Named turns come first, each shown by rows before and after it. Which turns, in which order, take the first row of each pair that follows to the second? Write the first one first, as in the answered first pair.
Q_351 (before -> after):
+1.02,-1.25,+0.78,+1.15,+0.32,+0.88,-1.24,+3.00,-1.16,-1.97,+1.55,-0.67,-2.16,+0.89,-1.03,-1.48,+0.98,-0.37,+0.27,+0.15,-0.22,-0.75,-1.21,-0.37,+0.31,-0.66 -> +1.29,-0.54,+0.45,+1.06,+1.02,+1.31,-0.87,+2.40,-0.72,-2.35,+1.60,-0.17,-2.69,-0.10,-0.63,-0.99,+1.20,-0.53,+0.21,+0.01,-0.75,-0.65,-1.52,-0.52,-0.23,-0.63
+0.21,+0.60,+0.31,-0.02,+0.60,+0.89,+0.22,+0.48,-0.79,-1.23,+1.33,+1.20,-0.26,+0.10,-0.19,-0.65,+0.64,-0.38,+0.44,+0.86,-0.56,+0.47,-0.59,-0.81,+0.00,-0.77 -> +0.14,+1.10,-0.31,+0.12,+0.71,+1.05,-0.34,+0.60,+0.09,-1.33,+0.80,+1.01,+0.23,-0.46,-0.32,+0.29,+0.64,-0.31,+0.68,+0.56,-0.51,+0.45,-0.82,-0.30,+0.03,-0.27
-0.31,+0.60,-0.50,+0.33,-0.29,-0.27,-0.15,-0.53,+1.17,+3.43,-2.67,-0.77,+0.51,+0.11,+1.73,+1.78,-0.49,+0.27,-0.15,+0.32,-0.13,+0.90,+1.09,-0.10,-1.31,+0.10 -> -0.35,+0.15,-0.06,+0.21,-0.73,-0.53,+0.17,-0.40,+0.32,+3.62,-2.42,-0.91,+0.40,+0.66,+1.71,+0.91,-0.66,+0.32,-0.37,+0.52,-0.05,+1.00,+1.47,-0.13,-1.48,-0.11
+0.24,+2.18,-0.16,-2.30,+2.00,-0.20,+1.66,-4.15,+2.32,+1.65,-2.19,+1.55,+0.38,-2.21,+2.09,+3.94,+1.63,+0.06,+0.05,+0.23,-0.25,-0.01,-1.02,-1.72,-1.65,+0.49 -> -1.32,+1.45,-0.23,-2.22,+0.24,-0.23,-0.61,-2.02,+2.99,+1.92,-3.88,-0.45,+2.26,-0.88,+0.90,+4.69,+0.74,+0.66,+1.01,-0.44,+2.74,-1.38,+0.43,+0.20,+0.27,+0.72
Q_979 (before -> after):
-0.18,+0.78,-0.85,+0.37,+0.83,-1.42,+1.83,-1.63,+1.59,+0.16,+0.96,+0.77,-0.87,-0.91,-0.38,+2.62,+1.70,+0.62,-0.92,+0.25,-1.51,+0.42,-0.54,-0.38,-0.23,+0.01 -> -0.48,-0.38,+0.59,+0.70,-0.22,-2.20,+0.95,+0.68,+0.63,+2.28,+1.98,-0.75,-0.71,+0.30,-1.24,+1.72,+2.23,-0.09,-1.00,+0.22,-0.38,-0.17,-0.13,-0.44,+0.16,+0.11
-0.20,-0.06,-0.92,+0.20,+0.23,+0.07,-1.68,+2.86,+0.69,-1.00,+0.79,-0.71,+0.87,+0.16,-1.64,+1.63,+0.08,-0.58,+0.69,-1.08,+2.25,-0.54,+0.02,+1.79,+2.12,+0.86 -> -0.05,+0.98,-2.07,+0.01,+0.89,+0.15,-0.56,+0.76,+1.56,-2.82,-0.57,+0.59,+0.97,-0.94,-0.93,+2.51,-0.33,+0.21,+0.66,-0.85,+1.04,-0.04,-0.51,+1.87,+1.99,+0.47
+1.25,-2.84,+1.08,-0.27,-1.14,-2.50,+0.17,+2.39,-0.27,+1.11,+4.02,-0.47,-0.86,+0.32,-2.83,-0.48,+0.93,-1.40,+0.02,-0.52,+1.27,+0.59,-0.37,-0.19,+0.07,+0.98 -> +1.07,-1.29,-1.14,+0.12,+0.26,+0.44,-0.66,+1.75,+0.79,-3.71,+3.55,+0.79,-1.67,-0.74,-2.95,-0.89,-0.40,-0.90,+1.04,-0.54,-0.63,+2.43,-0.44,+0.55,+0.38,+0.90
Q_215 (before -> after):
+0.72,-0.05,-0.72,-0.36,+0.35,-1.21,+0.39,-1.41,+0.35,+1.64,+0.56,+2.04,-2.15,-0.40,+2.24,-0.76,-0.22,+1.14,-0.89,+0.72,-3.18,+0.46,-0.38,+0.18,-3.22,+2.04 -> +0.59,-0.76,+0.41,-0.64,-0.60,-2.68,+0.20,-0.49,-0.20,+3.71,+0.46,+1.03,-1.53,+0.38,+1.70,-0.23,+0.37,+0.79,-1.14,+0.57,-1.71,-0.79,-0.17,+0.19,-2.89,+2.35
-0.16,+0.28,-0.81,+0.14,+0.25,+0.05,-1.99,+1.48,+2.76,+2.18,-0.83,-1.25,+0.49,-1.28,-0.08,+3.27,+0.44,-0.35,+0.33,-0.25,+1.37,-1.02,-0.27,+1.13,+0.11,+1.16 -> -0.68,+0.23,-1.07,+0.49,+0.14,+0.60,-2.48,+1.79,+2.81,+0.94,-1.09,-1.33,+0.72,-0.68,-0.51,+2.77,-0.05,+0.11,+0.79,-0.57,+1.62,-0.72,-0.07,+1.81,+0.82,+1.04
-0.63,-0.84,+1.06,+1.26,-0.32,+1.87,-3.39,+5.41,-1.60,-0.55,+2.18,-0.03,+0.00,+3.47,-1.03,-2.00,+0.18,-0.65,+1.78,-0.62,+0.94,-0.02,-0.31,+1.56,+1.15,+0.12 -> -0.20,+0.26,+0.10,+1.51,+0.79,+3.47,-2.99,+4.35,-1.21,-2.83,+2.25,+1.04,-0.70,+2.49,-0.63,-2.72,-0.46,-0.51,+2.37,-0.57,-1.02,+1.03,-0.50,+1.69,+0.86,-0.05
-1.29,+0.51,-0.13,-1.47,+1.07,-2.44,+1.01,-2.23,+0.21,-1.67,-0.17,+1.62,+0.41,-0.34,-0.02,+1.70,+0.89,+0.88,-0.44,-0.74,+1.72,-1.63,-2.24,+0.20,+0.33,+1.27 -> -1.52,+0.18,-0.05,-1.55,+0.90,-2.79,+0.98,-1.91,+0.18,-1.51,-0.20,+1.42,+0.56,-0.33,-0.19,+1.74,+0.88,+0.95,-0.56,-0.75,+2.00,-1.84,-2.05,+0.16,+0.49,+1.36
Pairs:
(two turns a pair)
-0.43,-1.77,+1.32,+0.31,+0.94,+0.36,+2.03,-2.21,-3.27,-2.40,+0.49,-1.00,-0.74,+0.46,+0.02,-1.70,+0.72,+0.00,-1.29,-0.03,-0.40,+2.07,-0.36,-2.11,+1.33,-2.10 -> -0.81,-0.02,-1.19,+0.41,+1.69,+1.77,+0.29,-1.58,+0.77,-4.27,-1.47,-0.62,+0.65,-1.97,-0.62,+2.89,+0.73,+0.44,+0.25,-0.81,+0.84,+1.33,-0.88,+0.20,+2.14,-0.70 => Q_351 Q_351
-0.03,-0.42,+2.02,-0.30,-0.19,-0.49,-0.25,+1.92,-2.19,+0.47,+2.80,-0.48,-1.18,+1.67,-1.18,-1.52,+1.21,-0.79,-0.91,-0.39,+1.08,-0.13,-0.40,-0.08,-0.27,+0.11 -> -0.19,+1.22,-0.62,-0.01,+1.08,+2.06,-0.84,+1.05,+0.07,-3.79,+1.34,+0.78,-1.13,+0.14,-1.20,-0.13,+0.03,-0.04,+0.27,-0.83,-0.32,+0.95,-0.45,+1.15,+0.11,+0.23 => Q_979 Q_351
+0.38,+0.05,-0.56,+0.16,+0.86,-0.56,+1.80,-2.07,+1.04,+0.52,-0.48,+1.47,-0.72,-1.58,+1.07,+1.43,+0.73,+0.18,-0.78,-0.07,-1.06,-0.22,-0.79,-0.49,-0.99,+0.44 -> -0.88,-1.14,-0.03,+0.69,-0.75,-0.83,-0.54,+1.00,+1.18,+2.03,-0.43,-0.76,+0.46,-0.31,-0.25,+1.89,+0.71,-0.09,+0.13,-0.48,+1.69,-1.48,+0.15,+0.54,+0.61,+0.98 => Q_351 Q_979
-0.21,-0.14,+0.08,-0.05,-0.31,+0.69,-0.37,+0.60,-0.86,-0.88,+0.59,+0.54,-0.48,+0.15,-0.28,-1.06,-0.40,-0.47,+0.45,+0.39,-0.85,+0.73,+0.40,-0.27,-0.43,-0.09 -> +0.00,+0.45,-0.26,-0.49,+0.18,-0.35,+0.75,-1.30,+0.08,-0.30,-0.38,+1.32,+0.00,-0.64,+0.45,+0.59,+0.17,-0.04,-0.10,+0.23,-0.95,+0.20,-0.49,-0.54,-1.06,+0.18 => Q_351 Q_979
+0.31,+0.74,+0.27,-1.25,-0.47,-2.02,+1.97,-1.19,+0.65,+2.05,-0.95,+1.25,+2.14,+0.26,+0.37,+1.47,+0.93,+0.86,-1.82,-0.50,+2.09,-0.95,-1.09,-0.50,+0.27,+0.91 -> -0.88,+0.02,+0.23,-0.42,-1.43,+0.56,-0.98,+2.65,-0.04,-0.02,+0.27,-0.47,+2.08,+1.57,-1.45,-0.88,-0.25,+0.68,-0.49,-0.85,+3.21,-0.55,-0.01,+0.92,+2.23,+0.92 => Q_215 Q_979
-0.66,-1.09,-0.29,-1.42,+0.24,-2.56,+0.29,-1.65,+1.80,+2.37,-0.42,-0.33,+1.12,-0.70,-0.94,+2.66,-1.43,+1.19,+0.31,-1.37,+1.29,-2.60,+0.28,+0.89,+0.07,+0.85 -> -0.50,-2.46,+1.59,-0.88,-0.23,-1.69,-0.48,+0.89,-1.52,+2.45,+3.07,-1.13,-0.78,+1.09,-1.56,-2.26,-1.34,-0.50,+0.08,-0.79,+0.30,-1.29,+0.90,-0.48,+0.00,+0.23 => Q_979 Q_351
-0.49,+0.33,-0.45,-0.94,-0.04,-0.49,-0.01,-0.32,+1.52,-0.82,-1.14,-0.58,+1.68,-0.67,+0.00,+2.15,+0.16,+0.69,+0.52,-0.75,+1.09,-1.86,-0.71,+1.23,+1.19,+0.17 -> -0.78,+0.21,-0.58,-0.73,-0.42,+0.07,-0.93,+0.72,+1.10,-1.53,-0.57,-1.18,+1.65,-0.04,-0.57,+1.06,-0.21,+0.62,+0.99,-0.70,+1.24,-1.55,-0.34,+1.46,+1.76,+0.09 => Q_979 Q_215
+0.86,-0.65,-0.40,-0.29,+1.39,-0.77,-0.14,-1.50,-2.46,-1.28,+0.74,+0.62,-0.02,-0.11,+0.47,-1.20,+1.08,+0.71,+0.40,-0.89,+0.57,+0.77,-2.02,+0.16,+2.19,+3.08 -> +0.56,-0.79,-0.81,-0.44,+1.20,-0.61,-0.55,-1.00,-1.77,-1.28,+0.11,+0.22,+0.45,-0.23,+0.29,-0.36,+0.90,+1.16,+0.83,-0.94,+1.26,+0.33,-1.68,+0.71,+2.63,+3.34 => Q_351 Q_351
-0.99,+0.53,-0.80,-0.21,-0.36,-0.30,+0.60,-2.09,+1.21,-1.83,-2.00,+0.34,+1.70,-0.07,-0.47,+1.78,-0.29,+1.42,+0.77,-0.34,+1.39,-0.39,+1.27,+1.51,+1.48,+0.23 -> -1.43,+0.24,-0.48,-0.06,-0.79,+0.04,+0.59,-2.27,-0.89,-2.37,-1.44,+0.32,+1.42,+1.07,-0.13,-0.76,-1.19,+1.38,+0.51,+0.07,+0.69,+0.43,+2.17,+0.89,+1.47,-0.48 => Q_351 Q_215
+1.07,+0.47,+0.26,+0.10,+1.47,+0.97,+1.54,+0.22,-0.67,-0.61,+3.28,+1.17,-1.65,-0.72,+0.34,-1.54,+1.24,-0.58,-0.79,+0.92,-1.33,+1.59,-1.68,-1.22,-0.33,-0.95 -> -0.84,+0.55,-1.18,+0.51,-0.02,+1.30,-1.67,+2.32,+2.02,-1.10,+0.70,-0.82,+1.12,-0.71,-1.16,+1.94,+0.28,+0.55,+1.41,-0.22,+2.07,-0.21,-0.78,+1.91,+1.96,+0.00 => Q_351 Q_351
+1.57,-0.23,-1.96,-1.27,-0.56,+0.82,+0.83,-1.42,+2.01,-2.46,-1.19,-0.02,+1.67,-2.04,-1.09,+3.41,-0.32,+1.32,+1.32,+0.01,+0.05,+0.69,-1.31,+1.93,+0.75,+0.37 -> +0.90,-1.92,+0.46,-0.86,-2.36,+0.07,-0.95,+2.88,+0.36,+1.25,+0.91,-2.57,+1.77,-0.28,-2.31,+1.64,+0.32,+0.02,+1.20,+0.17,+2.02,-0.27,-0.62,+1.92,+1.26,+0.59 => Q_979 Q_979
+0.36,-1.34,+1.10,-0.45,-0.41,-0.86,+0.29,+0.31,-0.94,+1.86,+1.06,-0.48,-0.05,-0.67,-0.58,-0.83,-0.34,-1.05,+0.66,-0.03,+0.24,-0.06,-0.37,-0.35,-0.25,-0.41 -> +0.60,-0.79,+0.86,-0.62,+0.14,-0.55,+0.69,+0.02,-1.21,+0.67,+1.67,+0.14,-0.63,-1.04,-0.25,-1.18,-0.59,-0.95,+0.52,+0.08,-0.46,+0.43,-0.82,-0.65,-0.35,-0.51 => Q_215 Q_351
-1.34,-2.30,+1.72,+0.40,-0.60,-1.67,+0.12,-1.96,-0.37,-0.05,-2.53,-1.35,-0.53,+1.19,+2.26,-2.21,-1.78,-0.70,-1.61,+0.31,-0.38,+1.58,+1.92,+0.77,+0.56,-1.84 -> -0.21,-0.39,-0.01,+0.48,+1.38,-0.39,+0.81,-3.19,+2.31,-1.73,-2.70,+0.62,-1.38,-1.59,+2.71,+0.69,-0.63,-0.53,-1.09,+0.31,-2.00,+1.70,+0.00,+1.15,-0.43,-1.12 => Q_351 Q_351
+0.69,-0.44,+0.08,+0.72,+0.50,+1.39,-0.72,+0.75,-1.43,+0.08,+1.24,+0.14,-1.11,+0.44,+0.08,-1.52,-0.26,-1.00,+0.80,+0.00,-1.78,+1.27,+0.27,-0.95,-0.51,-0.87 -> +0.82,-0.73,+0.54,+0.75,+0.51,+0.49,-0.37,+0.83,-1.40,+1.68,+1.50,-0.01,-1.18,+0.35,+0.17,-0.85,+0.44,-1.28,+0.45,+0.19,-1.44,+0.58,+0.29,-1.14,-0.81,-0.68 => Q_215 Q_215
-0.45,-0.84,+1.37,-0.57,-0.31,-1.09,-0.16,-0.01,-1.39,+2.08,+0.33,-0.48,-0.17,+1.31,+0.15,-2.61,-0.36,-0.18,-0.01,+0.37,+0.06,-0.08,+1.17,-1.07,-0.80,-0.81 -> +0.18,-0.25,+1.38,-0.86,+0.55,-1.48,+0.67,-0.26,-0.49,+2.83,+0.76,+0.14,-0.64,-0.10,+0.28,-1.11,+0.69,-0.43,-0.61,+0.51,-0.34,-0.30,-0.22,-1.32,-1.58,-0.43 => Q_351 Q_215
+0.21,+1.44,-2.26,+0.19,+0.52,+1.50,-0.19,-0.65,+3.64,-2.37,-2.35,+0.36,+0.96,-1.67,+0.73,+3.49,-0.71,+1.20,+2.01,-0.59,-0.70,+0.54,+0.82,+1.61,-0.96,+0.20 -> -0.72,+0.24,-1.71,+0.76,-0.82,+1.79,-1.19,-0.04,+1.90,-2.93,-2.87,-0.88,+1.66,+0.58,+0.51,+1.00,-2.43,+1.63,+2.52,-0.64,+0.13,+0.90,+2.34,+1.86,+0.44,-0.56 => Q_351 Q_215
-1.19,-1.72,-0.31,-1.63,+0.22,+1.12,-0.15,-0.07,+0.99,-1.34,-1.22,+0.27,+0.89,-0.32,+1.59,-1.58,-1.57,-0.19,+2.41,+2.54,-2.18,+0.64,+1.10,-0.07,+0.38,-0.42 -> -0.49,-1.70,+0.00,-1.84,+0.50,-0.01,+1.01,-0.45,+1.30,+0.96,-0.90,+0.54,+0.67,-1.02,+2.23,-0.71,-0.31,-0.94,+1.64,+2.91,-2.45,+0.04,+0.66,-1.16,-1.04,-0.14 => Q_215 Q_215
+0.66,+1.03,-1.63,+1.19,+0.47,+0.65,+0.35,-1.10,+1.33,-0.19,-2.01,+0.27,-0.26,-0.89,+2.08,+1.31,-0.18,+0.29,+1.11,+0.05,-1.05,+1.34,+0.91,+0.46,-1.39,-0.37 -> -0.42,-0.62,-0.46,+1.34,-1.26,-0.36,-0.69,+0.02,-0.54,+0.73,-2.17,-1.50,+0.72,+1.26,+1.47,-0.39,-0.96,+0.42,+1.07,-0.17,+0.52,+0.84,+2.42,+0.51,-0.33,-0.93 => Q_351 Q_351
-0.03,+0.62,+0.86,-0.11,-0.44,+0.33,+0.86,+2.20,+1.19,+0.51,+1.23,-1.41,+0.67,+0.58,-1.91,-0.77,-0.83,-0.09,+0.49,+0.62,+1.23,+0.34,-1.33,+1.89,-1.15,+1.73 -> -0.28,+0.98,+0.30,-0.09,-0.40,+0.96,+0.56,+1.47,+1.16,-0.86,+0.17,-1.27,+1.15,+0.67,-1.71,-0.75,-1.63,+0.54,+1.04,+0.22,+1.06,+0.68,-0.74,+2.45,-0.72,+1.45 => Q_979 Q_351
